Where one turn sends some rows of the set: a few examples, then the rows asked:
duled: [-21.7 -18.4  -2.5  -1.0  20.9  29.4   9.0  11.5 -20.8  16.1   1.9   6.6
 -16.0  -0.9  -1.0  19.5 -10.2   2.3  11.6   3.1  29.8   2.1   7.6   9.5
  20.7  22.4  -0.4 -34.4  -1.2   0.0  41.9  26.2]
gepu: [  5.9 -31.1   7.5  -6.0  -7.8   8.7  -9.1  -5.1   5.7  -5.1  -8.3  -5.6
 -29.8  19.1  -4.2  -1.0 -19.4   5.7   2.7   6.7  21.9   5.0  38.2  -9.0
  38.7   7.6  16.2 -31.6  20.0   2.7 -11.2  31.4]
dovot: [-11.5 -26.7  -3.8  -1.9  16.1 -10.4 -29.9   4.3  -2.2 -20.2 -10.4  -5.7
   1.0  -7.8   5.3 -21.8 -32.7 -11.6 -30.9  -4.9  -4.6 -14.2  11.5  19.3
 -17.7  -9.7 -17.1 -23.1 -44.7  10.5   6.9 -12.7]
Zomag: [ -4.3 -11.0   3.9  -3.2  -1.4  17.1  26.1 -14.7   7.9  23.9 -13.7  10.3
  -1.8  22.4  27.6  18.5 -14.7  -9.2  -1.6  16.3   3.8   3.1   9.2  15.1
   4.8 -14.1 -11.0 -27.8  32.0  -9.9 -21.6  15.1]
kat: [-12.4 -22.0 -10.2  -6.1  18.1   5.2 -23.1   3.8  -6.9 -34.4   5.7  -0.7
  -1.3  -7.7   6.7 -22.7 -30.8 -26.2 -23.2   1.4  -4.8  -4.4  19.5  21.6
 -14.2 -18.2 -12.3 -30.1 -40.6  23.1   2.3  -4.4]
bod: [ 11.1 -24.0 -32.5  36.2 -17.6  21.2  -9.7 -10.5   5.4  14.3  24.6   7.2
  23.6  24.9  17.0   7.0  -9.7 -21.4   0.0   9.1  20.4   8.4  -0.9   5.6
  29.3  -4.0  25.5 -21.0  20.1  21.2  13.8  -6.9]
Pipeb: [ -2.5 -28.8  -2.3   3.4  19.4  -4.8 -29.6  13.0   0.5 -15.6  -2.7  -3.4
   2.2 -12.5   0.8 -18.3 -28.1 -19.9 -28.4  -2.6  -7.8  -5.9   9.2  25.6
 -26.0 -18.1  -5.9 -23.1 -42.0  13.9  13.4  -9.2]
buzi: [-12.1 -24.4  -7.4 -11.1 -24.5  18.2 -10.3 -28.9   2.3  -4.2  31.3  -9.7
  24.1 -10.8 -12.4   3.7   7.7  -0.9   9.6  13.6  18.2  33.1 -16.8  34.7
  16.5  -9.8  12.6   0.2   3.6   4.7 -11.7   2.0]
Von: [-19.6 -24.5  20.1  -5.8  -7.5  16.1  10.3  -6.2   2.0  -8.7   2.0  -0.3
 -16.6  -7.6   0.9  -0.2   0.4   8.2  11.4   4.0  36.8  27.0  19.4  21.4
  38.8  -1.9   5.4 -10.9   7.4   1.0 -21.2  19.0]
bug: [ 15.8  -4.6 -21.6  -3.4 -19.5 -23.7 -32.5 -14.9  -7.7  -1.9  13.0 -36.1
  -2.9   0.9 -16.3  -1.7 -25.6  -5.8 -15.0  12.3   6.8 -12.0 -12.7  -7.8
  25.9   3.2  31.8  -4.6  26.2   7.6  -1.6  25.7]
Gazon: [ -3.8 -28.2  25.0  -0.6 -16.0  33.6 -22.3  -8.8  -1.7  -0.5  13.9  -4.8
  51.7  11.9  -4.2   7.1  17.1   7.7  -9.7  16.5  15.0  -7.7  -1.9  28.6
 -16.5  -8.8   4.5 -36.5  -3.1 -10.3   3.9  -0.4]
tize: [ -9.8 -20.3 -14.5  -4.1  15.9  -0.9 -25.2   3.6  -9.5 -34.0   9.2  -4.5
   2.7 -10.8   2.0 -21.0 -32.0 -28.0 -26.7   0.8  -6.4  -7.1  11.8  22.4
 -17.0 -19.9  -7.9 -27.3 -39.0  24.3   2.9  -5.5]
voral: [-10.9 -17.8  -5.7   6.2  -8.1  11.4   1.0  21.3  16.5   6.4 -24.5   1.9
 -18.6  13.6   7.5  23.7  -4.2  19.5   2.4   7.7  25.2  17.5  22.5 -16.2
  21.5  11.3 -13.9 -27.2  13.9  -0.7  11.3  11.3]
Salo: [ -6.1  -7.9  46.1   6.8   8.0  19.8  -6.5  21.1  -6.4  -3.8 -15.8 -13.6
   5.4   2.7  11.7  -0.6   6.2   7.0 -13.9  11.4  28.8 -20.7  24.6  13.0
   6.6  -4.4   5.4 -36.3   9.0 -15.0  -5.5  24.5]
Raku: [  9.2 -19.9 -14.1   7.4 -13.0   4.1   9.7 -18.0   2.4  27.1  10.9   9.9
  26.0  15.0   2.0  27.5 -13.0 -14.5 -11.6  14.2  -5.4   3.0 -26.2  26.1
 -15.5 -22.6  10.2 -18.5  33.1   1.2  -8.4   8.5]
fol: [ 12.5 -37.5 -20.2 -15.6 -29.1  29.2 -30.5 -36.5  12.4   2.3  25.1  -8.3
  19.1  23.8 -15.1   4.2  -8.1  -4.1  10.1  21.6   0.2  22.4   8.2   8.5
  11.2  -1.2  18.1 -25.4  10.6   5.0   0.0   6.9]
doz: [ -7.9 -18.5  -3.2  -4.7  21.4   4.1 -29.0   7.6   3.3 -14.7  -8.6 -10.4
  -1.7 -11.1  13.2 -23.5 -28.8 -22.3 -22.7   3.5  -8.6  -5.0  18.5  21.8
 -20.6 -15.2 -15.0 -22.4 -43.8   7.9   8.5  -8.7]
dofer: [  0.7  -9.0 -22.1  31.1  -7.2  20.2   1.4  -5.1   6.2  10.8   1.5  -1.5
  -2.1  26.6  37.2  -1.0 -14.7 -17.3   3.3   9.1  28.6   0.7  22.6  -7.3
  49.0   5.7  10.9 -23.5  21.8  13.1   2.3   1.1]
fiba: [  2.4  -8.8 -34.7  36.5 -19.5 -10.8 -10.3 -12.2  -6.0   4.9  10.9  -6.3
  13.3  22.3  19.4   0.7 -22.6  -8.9 -14.4   0.2  28.6 -17.0  -9.7  -9.6
  46.4   8.4  17.1 -12.4  22.8  18.2   5.3  -4.5]
zagel: [-12.5   0.4  -0.8  -1.1 -13.2 -23.1  -6.3  -8.7 -11.9  -9.6  13.0 -27.8
  -5.2 -25.9  -9.7  -2.2  -8.9   2.0  -9.7   3.8  29.3   4.0 -21.6  18.3
  35.1  -2.1  18.8  13.8  14.8   3.9 -17.9  19.9]
tesi: [ -5.1  11.7  17.5   3.0  -9.7  -8.3 -27.4  -0.9 -17.9  -5.1   2.2 -38.4
  36.7  -7.3   2.8  -3.2   0.3   4.4 -29.3  14.2  16.0 -39.6 -21.4  12.4
  -0.7  -1.9   8.0 -14.9   9.3 -14.3  -1.8  10.5]
Basef: [-22.1 -22.2 -27.3  -9.9  -0.7  27.3  -9.1 -19.1 -21.6  16.5  22.6   0.5
  23.0   3.9 -10.2  21.4  -8.5   5.3  11.1   6.8  17.0   2.6 -22.9  16.8
   7.1  22.6  -5.8 -26.2  -9.2   0.4  46.1   3.9]
Keb: [  0.2   6.0 -29.9  12.3 -16.5 -26.0 -19.0  18.2   2.8   8.0  -7.2 -25.5
  -0.3  -7.1  -6.6  23.9 -13.0  11.9 -18.4   7.1  15.2  -2.9 -23.5 -17.4
  13.2   7.3   4.3  -1.6  22.8   4.2  19.5  11.0]
Peki: [  6.9 -32.0 -16.1  10.2  -5.5  24.0 -18.2 -43.2  -1.4   5.9  -2.4  17.1
  15.2  12.9  -9.4  10.6  10.6  11.9 -10.4  -3.7  22.5 -20.2 -28.1  28.9
  38.4   7.7  11.8 -30.5   8.5  12.8   6.3  -7.1]
rez: [  5.5  16.1 -20.5   1.2   8.0  18.4 -19.9 -38.6  -1.5  10.6 -14.8 -19.2
  -2.9  -3.9  17.7  -2.4   5.4  -6.4 -10.1  11.1  15.9 -29.8 -24.5  16.3
  48.8   7.8   8.4 -15.0  17.6   1.8  -0.4   4.1]
Vum: [ 18.8 -13.0   0.8  18.4  20.3  35.6  -8.0  -9.4   4.1  16.2 -12.0  10.5
 -18.6  -4.0   3.2   9.4  14.6 -10.4  -3.7   4.0  23.0 -11.0  -4.7  27.3
  40.7  -5.0  30.1 -31.2  19.4  13.0  10.2  18.5]
vor: [ -5.2  -6.3  -6.0   7.2  -9.7 -26.9  17.8 -14.2  -9.9  16.5 -13.1   1.5
   4.0  15.0  10.4  18.7 -28.4   2.3 -25.2   2.5   9.2 -24.2 -21.9   7.8
   9.1  -7.4  -4.6 -14.6  36.3  -4.1 -23.0  15.0]
tez: [-12.4 -19.0 -10.1  -4.5  18.2  -3.8 -22.6   5.7 -10.4 -36.3   2.8  -3.3
  -4.3  -9.3   5.0 -22.1 -33.4 -24.3 -27.8  -1.6  -2.7  -9.8  16.0  17.7
 -11.4 -17.2 -10.9 -27.6 -39.1  22.6   0.6  -1.9]
Zin: [  1.2 -30.2 -11.1 -17.5  26.2   2.0 -33.6  19.9   0.0 -12.9   1.1 -17.1
   8.1   5.3  -4.2 -14.4 -24.2 -21.9 -27.0  -0.6  -8.2  -8.7  14.4  22.2
 -22.2  -5.0 -14.2 -28.1 -38.5   5.7 -13.2  -3.3]
pof: [  2.9 -27.6 -11.3 -15.0  26.5  -4.2 -33.9  22.0  -1.7 -13.6   0.7 -19.5
   6.0   2.6  -5.8 -14.4 -25.8 -22.5 -29.9  -1.9  -6.9 -12.6  11.8  21.9
 -21.4  -6.2 -10.5 -26.0 -36.9   5.7 -12.2  -0.6]
rovib: [  1.3 -31.3  -7.4 -15.1  27.7  -2.4 -31.3  24.1  -2.0 -14.6  -2.8 -16.2
   2.8   5.2  -5.1 -15.3 -26.2 -20.0 -29.0  -3.3  -5.0 -12.4  16.9  20.2
 -19.9  -3.5 -13.9 -29.4 -38.3   5.4 -14.2   0.1]
goked: [ -0.5 -19.5 -33.8   0.5 -25.6  22.8 -20.0  -3.5  20.6  14.5   9.2  -5.9
  25.6  10.8  -4.3  30.0   6.3   8.2   5.3  19.9   4.7  29.5 -11.1  -0.8
  -4.7   1.1  -5.7 -17.0   8.3   2.6  24.9  -8.4]
temeg: [-21.6  11.1 -24.6  -4.6  13.0   0.5  -6.3  -1.4 -30.0  16.5   8.2 -24.9
  -3.1 -13.9   1.3  13.1 -19.7  -2.4  -2.1   6.8  21.4 -17.3 -23.8   3.0
  21.5  25.0   0.5 -12.1   2.9  -2.7  40.6  21.0]

Zin turns into rovib
doz turns into dovot
tez turns into tize
Now these:
Keb turns into goked
buzi turns into Von
Zomag turns into vor
fol turns into gepu
Peki turns into Vum
temeg turns into Basef
Gazon turns into Salo
bod turns into dofer

